rotation ticks, each row followed by its count of ticks
The counts run from 0 to 795.
[192  88 129 149 118  76 120 105 104 105 118 115  97 114 103 157 157 155
 102 139 137 150 159 122 152 145 146 129 181 150 144 152 122] : 27
[130 131 130 102 109 139 118  93 141 137 151 104 114 103 110 137 143 172
  99 154 102 103 169 108 134 126 152 166 174  69 171 156 139] : 340
[162 109 162 132 125  67 149 105 171  88 156  98  87 121  85 148 143 146
 122 118 118 168 164 147 106 124 135 124 114 156 140 124 115] : 587
[175 171 110 178 130 127 104 115 134 145 133  81 120 103 110 141 112 142
 179 136 114 121 123 112 156  92 156 151 170 133  86 157 131] : 512
[139 157 180 105  96  96 113  88 157  82 153  95 134 132 144  83 106 137
 119 152 158 135 103 156  97 105 110 153 113 125 142 132 103] : 496
[158 145 106 130 142 106 154 119 114 115 106  75  79 147 149 168 203 111
 111 109 148 133 124 118 146 143 130 124 184 126 133 123 146] : 353
[163 149 111 163 118 126 130  98 121 169  94 106  95 120  94 128 130  83
 112 124 121 106 119 170 130 156 106 127 139 202  90 129 112] : 190
[151 162 112 130 108 131 103 106 124 151 137 122 115  98 127 146 140 180
 109 162 101 104 158  90 139 159 162 149 184  83 135 133 131] : 342
[130 186 131 140 131 102 121 136 149  97 142  97  96 176 114 105 147  74
 127 124 117 159 129 166 102 178 119  97 132 142 124  99 117] : 271
[146 155 111 139 106 121 144  91 133 168 106  97  72 119 111 123 124  86
 106 125 129  97 119 179 126 146  97 139 140 194  98 137 111] : 189
[134 166 108 165 181 153 130 126  58 147 115  98 112 127 110 102 106 103
 136 113 125 149 107 154 155 134 121 126 159 151  73 151 142] : 519
[139 175 129 115 135 128  90  75 154 142 167  68 111 120 107 111 151 138
 154  84 128 140 106 146 131 110 117  98 140  88  89  94 107] : 180
[147 124 129 131 101  60 110 148 182 103 113 138 183 145 116 114 135  98
 120 157 154 140  73 156 139 140 115 132 131 128 137 104  95] : 385
[157 178 158 114  90 133  86 131 141 145 149 121 123  85 142  91 139 139
 115 145 116  77 174  94 108 124 124 146 102 113 102  85 134] : 172
[111 117 158 153 155 147 184 118 107 100 103 110 105 125 135 144 174 134
  77  94 137 133  83 106 136 111 128 155 129  98 138 143 166] : 243
[157 140 158 137 107 133  87 129 130 148 147 133 146  78 135  82 143 149
 138 119 148  95 127  68 157  77 137 134 105  89 142 155 127] : 730
[110  67  85 112 143  91 150 138 175 129 151 148 135 107  89 135 128 104
 144  90  89 150 117 126 108 152 165 129 150 103  97 146 122] : 787
[117 159 161 137 104 184 143 104  99 118 104 141 133 142 171 114  96 125
  80 150 126 112 121 129  90 117 112 167 119 115 174 171 137] : 328
[136 187 111 156 147 132 123 119 126 147 146  90 104 103 122 118  90 149
 168 136 113 120 121 139 145  98 142 158 174 154  82 177 135] : 514
[175  97 117 167 146 127 117 129 131 150 112 106 128 114  66 165 172  94
 144 120 118 134 148 164 141 100 109 135 132 186 121 140 126] : 196
[119 158  82 130 115 112 115 139 138 136 136 165 165 160 166 148 127 150
 166 125 141 151 131 120 157 122 134  83 166  97 191 145  93] : 543
[143 109 164 147  95 134 126  64 128 133 140 111 104 102  98 125 111 167
 105 128 132 129 143 153 142  85 108 138 117 150 173 189 112] : 418
[114  75 119 110 146 122 137 124  74  98 136 155 115 133 152  98 153 113
 106  64 153 173  98 126 137 136 123 107 150 104 120 157 118] : 132
[107  97  99  93 124 139 124 145  67 158 153 170 119 116 122 110 109 132
 117 131 116 129 196 152 153 119 101 112 117 159 167 162 131] : 533
[148 128 172 155 102 140 133 132  93 125 114 158  90  96 131 119 153 167
  56 139 123 113 167 109 141 160 128 140  98 124 131  97 150] : 251
[114 166 146 149 155 148 162 118 126 156 117 125  80 120  90 128 130 132
  88 147 111 113 161 164 131 153 112 131 124 185 166 154 130] : 751
[148 145 126 119 103 134 107 101 129 147 137 108 114  98 126 148 148 177
  99 162 100  95 171  97 142 143 161 163 178  73 152 144 138] : 341
[133 194 107 124  82 106 134 127 137 132 125  88  88 178 147 141 119  91
 111 149 116 127 141 154 104 165 114 104 119 141 127  83 135] : 268
[158 135 124 151 120 121 140 165 105 114 118 158  72 119 162 133 183 109
 102 113 136 125 176 126 133 173 113 124 138 181 102 125 138] : 360
[131 168 187  94 123 118 108 140 168  97 170 115 116  92 135  77 156 149
 121 154 129  97 161 122 112 103 111 161  95 114 139 120 138] : 169
[168 112 127 161 161 146 111 124  51 117 104 110 138 136 108 118 171 112
 123 115 157 150 120 154 166 102  95 131 163 152 126 158 131] : 524
[148 117  99 119 149 139  85 153 124 143 149 133 171 103  98 113 148  93
 166 108 105 134 112 144 142 100 125 131 135  98  50  89 134] : 288
[113  99 112 165  84  99 138 158 121 139 130 193 112 105 117 122 103 149
 102 103 115 144 144 100 159 173 155  93  98 115 137 127 120] : 143
[162 109 131 118 151 147  88 159  89  98 137 140 153 145 129 110 199  74
 117 130 125 128 164 108 111 144 123 132 165 104 157 142 127] : 445
[175 113 147 138  90  72 139 119 172 105 138  88  87 119 116 177 143 145
 135 142 111 134 177 132 111 102 141 137 112 172 132 117 135] : 589
[ 90 128  76  72 111 139 127 150 129 152 171 180 109 103 168 109 141 135
 131 100 110 111 173 118 130 151 132 131 159  94 103 143 129] : 454
[174 152 131 147 160 162 104 140 126 119 133 128 148 124 124 181 184 151
 148 143 107 140 197 133 124  99 125 134 146 142 157 108 133] : 760
[ 94 165  78 108  93 123 160 141 139 157 122 161 143 165 185 155 103 115
 131 137 134 113 119 125 126 133 122 111 152 118 193 149 112] : 546
[153 126 172 130 141 127 100 157  96 126 121 132 158 110 119  59 129  67
 114 113 139 114 101  78 121 111 132 122  84 106 147 138 135] : 724
